[[-36  -5  26]
 [-23  48  -4]
 [  0 -13 -22]]
->
[[-5 26]
 [48 -4]]

[[-16  21 -39  14]
 [-17  25 -25 -17]
 [ 55   4  23  -2]
 [-34 -15  -6  33]
 [-32 -28 -14 -18]]
->
[[ 21 -39]
 [ 25 -25]]

[[-6  0 40]
 [ 7 34 32]]
->
[[ 0 40]
 [34 32]]

[[ -2  -8   5   6   2]
 [ -8 -43  23  34  -1]]
->
[[ -8   5]
 [-43  23]]

[[-54  13 -48]
 [ 48  48  24]
 [-29  23 -51]
 [ 34  40 -44]
 [-52 -48  29]]
->
[[ 13 -48]
 [ 48  24]]

[[20 35 41 19]
 [22 29 44  6]
 [21 14 23 24]]
->
[[35 41]
 [29 44]]

[[-31 -17 -41]
 [ 24   5  21]
 [ 16 -31  48]
 [ 38 -13  46]]
->
[[-17 -41]
 [  5  21]]

[[ -5   1   7   9]
 [-54 -14   9 -16]
 [-40 -13  14   0]]
->
[[  1   7]
 [-14   9]]
---
[[ 15   2  -9  -6  31   5 -15  -5  13   4]
 [ -2  18   6  30   6  29 -24 -32  -9   9]
 [ -6 -27  11   4 -11   9  -7 -24  20  -1]
 [-43   2   5  30 -25  -8   4 -11 -15  14]
 [-44   5  12  16   1   1  55 -32  33  10]
 [-25 -12   7   2   0  32 -15 -24  10 -25]
 [  6  25  17   9 -11  29 -15 -31  26   2]
 [  4   4 -11  -7 -10   6 -38 -10  14  -1]
 [ 35  17  -5   1  -8   5  -3 -17   8   2]]
->
[[ 15  -2  -6 -43 -44 -25   6   4  35]
 [  2  18 -27   2   5 -12  25   4  17]
 [ -9   6  11   5  12   7  17 -11  -5]
 [ -6  30   4  30  16   2   9  -7   1]
 [ 31   6 -11 -25   1   0 -11 -10  -8]
 [  5  29   9  -8   1  32  29   6   5]
 [-15 -24  -7   4  55 -15 -15 -38  -3]
 [ -5 -32 -24 -11 -32 -24 -31 -10 -17]
 [ 13  -9  20 -15  33  10  26  14   8]
 [  4   9  -1  14  10 -25   2  -1   2]]

[[-12   2  11  55 -11  -1]
 [ -3  -4  18  23 -26 -18]
 [  6   1   7   1 -15   1]]
->
[[-12  -3   6]
 [  2  -4   1]
 [ 11  18   7]
 [ 55  23   1]
 [-11 -26 -15]
 [ -1 -18   1]]

[[-33  -5 -36]
 [  5   5  -2]
 [ -1 -18 -17]
 [-53  -1 -43]
 [ 15   4  -1]
 [  3 -46  28]
 [-49  -2 -45]
 [  1 -44  27]
 [  7 -29  16]
 [ 19  -6   2]]
->
[[-33   5  -1 -53  15   3 -49   1   7  19]
 [ -5   5 -18  -1   4 -46  -2 -44 -29  -6]
 [-36  -2 -17 -43  -1  28 -45  27  16   2]]

[[-24 -30  37  24 -38 -32  24 -41  39 -29 -34 -32  33]
 [-37  34  35  34 -39 -41 -32 -43  25  42  42  17 -15]
 [-31 -18  24  10 -39 -31   8 -28  31 -38 -34 -38  37]
 [ 12  41 -35   8  34  42 -33  40  -3  40  26  41 -25]
 [ 43  30 -29 -31  34  26 -34  29 -17  40  45  32  14]
 [-39  22 -27 -17   3 -22   5   6   3 -24  25  17  12]]
->
[[-24 -37 -31  12  43 -39]
 [-30  34 -18  41  30  22]
 [ 37  35  24 -35 -29 -27]
 [ 24  34  10   8 -31 -17]
 [-38 -39 -39  34  34   3]
 [-32 -41 -31  42  26 -22]
 [ 24 -32   8 -33 -34   5]
 [-41 -43 -28  40  29   6]
 [ 39  25  31  -3 -17   3]
 [-29  42 -38  40  40 -24]
 [-34  42 -34  26  45  25]
 [-32  17 -38  41  32  17]
 [ 33 -15  37 -25  14  12]]

[[ 51 -24  15 -11  17  20 -17 -19  24  33 -20 -12   2]
 [ 55 -31  14  -5  18  16 -12 -22  26  35 -21 -16   2]
 [ 54 -19  32  -7  42  -3   5 -21  12  17 -45 -16  -9]]
->
[[ 51  55  54]
 [-24 -31 -19]
 [ 15  14  32]
 [-11  -5  -7]
 [ 17  18  42]
 [ 20  16  -3]
 [-17 -12   5]
 [-19 -22 -21]
 [ 24  26  12]
 [ 33  35  17]
 [-20 -21 -45]
 [-12 -16 -16]
 [  2   2  -9]]

[[-43  34 -20   7 -19 -28   8 -46 -41   5 -27 -10  29  19   6]
 [  9 -14  31   4 -34  35 -13  29 -34  -1 -48 -23 -13 -26   4]
 [-37  22 -26  12   1 -33   9 -51 -29  16 -12  -1  16  13   0]
 [-21  22 -15  -8   0 -22  15 -17  -9 -10  -2  -1  27  38  18]]
->
[[-43   9 -37 -21]
 [ 34 -14  22  22]
 [-20  31 -26 -15]
 [  7   4  12  -8]
 [-19 -34   1   0]
 [-28  35 -33 -22]
 [  8 -13   9  15]
 [-46  29 -51 -17]
 [-41 -34 -29  -9]
 [  5  -1  16 -10]
 [-27 -48 -12  -2]
 [-10 -23  -1  -1]
 [ 29 -13  16  27]
 [ 19 -26  13  38]
 [  6   4   0  18]]

[[  5   1   1  32   4   2   7  18   9   1   3  -6  -5 -24   3]
 [  4   5 -11   1  -1  -5  -3 -20  -9  -3  -8   6 -11  -8   2]
 [-12 -17  -4 -16  15  -1  -3 -10  12   4  13   6  10   6  12]
 [ -1  47  -5  -6  -4  -5   8  -6   4   3  -5  -5   0   6  -6]
 [  4  19 -12  23  10   9   7 -36   0   7  -2  -4   6  -8  15]]
->
[[  5   4 -12  -1   4]
 [  1   5 -17  47  19]
 [  1 -11  -4  -5 -12]
 [ 32   1 -16  -6  23]
 [  4  -1  15  -4  10]
 [  2  -5  -1  -5   9]
 [  7  -3  -3   8   7]
 [ 18 -20 -10  -6 -36]
 [  9  -9  12   4   0]
 [  1  -3   4   3   7]
 [  3  -8  13  -5  -2]
 [ -6   6   6  -5  -4]
 [ -5 -11  10   0   6]
 [-24  -8   6   6  -8]
 [  3   2  12  -6  15]]

[[ 39 -16 -40   1  27  -2 -22]
 [-37 -28  31 -34  25  32  12]
 [-35  31  39  28 -34  -4 -16]
 [-33  21  39  28 -31  25 -24]
 [ 32 -12 -39  19  27  -6 -21]
 [ 36 -23 -44 -14  22 -26 -17]
 [-38  42 -22  -3 -28 -18  23]
 [ 42  -9 -39 -14  22 -28 -27]
 [-17 -20 -24 -37 -10   0  22]
 [-38 -17  33 -36  -8  24   6]
 [-43 -33  19 -34  36  30  22]]
->
[[ 39 -37 -35 -33  32  36 -38  42 -17 -38 -43]
 [-16 -28  31  21 -12 -23  42  -9 -20 -17 -33]
 [-40  31  39  39 -39 -44 -22 -39 -24  33  19]
 [  1 -34  28  28  19 -14  -3 -14 -37 -36 -34]
 [ 27  25 -34 -31  27  22 -28  22 -10  -8  36]
 [ -2  32  -4  25  -6 -26 -18 -28   0  24  30]
 [-22  12 -16 -24 -21 -17  23 -27  22   6  22]]

[[-43  36  -6  -7  14  -4  21]
 [  1   3   1   0  -1   6  -6]]
->
[[-43   1]
 [ 36   3]
 [ -6   1]
 [ -7   0]
 [ 14  -1]
 [ -4   6]
 [ 21  -6]]
---
[[ 35 -37  50  16  21]
 [ 35 -37  50  31  21]
 [ 35 -37  50  16  21]
 [ 24 -37  50  31  21]]
->
[ 35 -37  50  31]

[[  1   0]
 [ 23  17]
 [-53  23]
 [ 33   5]
 [ 40 -21]]
->
[ 1 17]

[[ 16 -42 -45]
 [ 29 -20   7]]
->
[ 16 -20]

[[-23  -8   3  43]
 [ 44  46 -12  29]]
->
[-23  46]

[[-25  11 -56   7]
 [-22 -19 -23  46]
 [-45  -3  48  43]
 [ 15 -13  15 -14]]
->
[-25 -19  48 -14]

[[ 26  45]
 [ 46  39]
 [-42 -23]
 [ 30 -18]
 [-44 -18]]
->
[26 39]

[[ 24 -53 -31]
 [ 25  27   5]]
->
[24 27]

[[  1 -44   7  10]
 [ -7 -23   3 -35]]
->
[  1 -23]
---
[[  2   5  12 -12   4   6   7]
 [  6   8  11 -10   2   4   8]
 [ -1 -33  50   3  27  -7  38]
 [ -2 -24  29  -4  18   1  19]]
->
[[  7   2   5  12 -12   4   6]
 [  8   6   8  11 -10   2   4]
 [ 38  -1 -33  50   3  27  -7]
 [ 19  -2 -24  29  -4  18   1]]

[[-45  21 -46  42  -1 -30  27]
 [-29 -24 -40 -11  32  41  33]
 [-28 -28 -14  44   8 -45 -34]
 [ -5 -44 -38 -30  22  43  24]]
->
[[ 27 -45  21 -46  42  -1 -30]
 [ 33 -29 -24 -40 -11  32  41]
 [-34 -28 -28 -14  44   8 -45]
 [ 24  -5 -44 -38 -30  22  43]]

[[ 30  13  37  10  -3  13]
 [-33 -23  19  40   2  -4]
 [ -9   6  11 -36  -4 -12]
 [-17 -22  27 -26  37   8]
 [  4   7  17  25  40 -29]
 [ 36 -36   1  26  -9  -3]
 [  3 -39 -11  34  -9   3]
 [ 40 -15   4 -31 -29   5]]
->
[[ 13  30  13  37  10  -3]
 [ -4 -33 -23  19  40   2]
 [-12  -9   6  11 -36  -4]
 [  8 -17 -22  27 -26  37]
 [-29   4   7  17  25  40]
 [ -3  36 -36   1  26  -9]
 [  3   3 -39 -11  34  -9]
 [  5  40 -15   4 -31 -29]]

[[ 51  -2 -20  12  24  13 -10 -17  42]
 [ 43  -5 -16   8  22  13 -18 -27  38]]
->
[[ 42  51  -2 -20  12  24  13 -10 -17]
 [ 38  43  -5 -16   8  22  13 -18 -27]]

[[ -2  47   6  -5   7 -40  22 -33 -36  25]
 [-24  30 -36  30  35 -24  26  12   3  44]]
->
[[ 25  -2  47   6  -5   7 -40  22 -33 -36]
 [ 44 -24  30 -36  30  35 -24  26  12   3]]

[[ -5  14  -3  -7  -7  -3 -11  -7 -11  49  10  -3  33 -21 -13  -8]
 [-11 -41 -50  17  19 -22  19  30  26 -11  19  11  29  16  17 -23]
 [ 11 -19   0 -48 -26  23  11  -2   5   1  26  -4  19  -1   9  18]]
->
[[ -8  -5  14  -3  -7  -7  -3 -11  -7 -11  49  10  -3  33 -21 -13]
 [-23 -11 -41 -50  17  19 -22  19  30  26 -11  19  11  29  16  17]
 [ 18  11 -19   0 -48 -26  23  11  -2   5   1  26  -4  19  -1   9]]

[[-18  27 -38  22 -48]
 [  9 -20  11  33  19]
 [  9 -16  -1 -13  19]
 [ 18  28  31 -23  19]]
->
[[-48 -18  27 -38  22]
 [ 19   9 -20  11  33]
 [ 19   9 -16  -1 -13]
 [ 19  18  28  31 -23]]
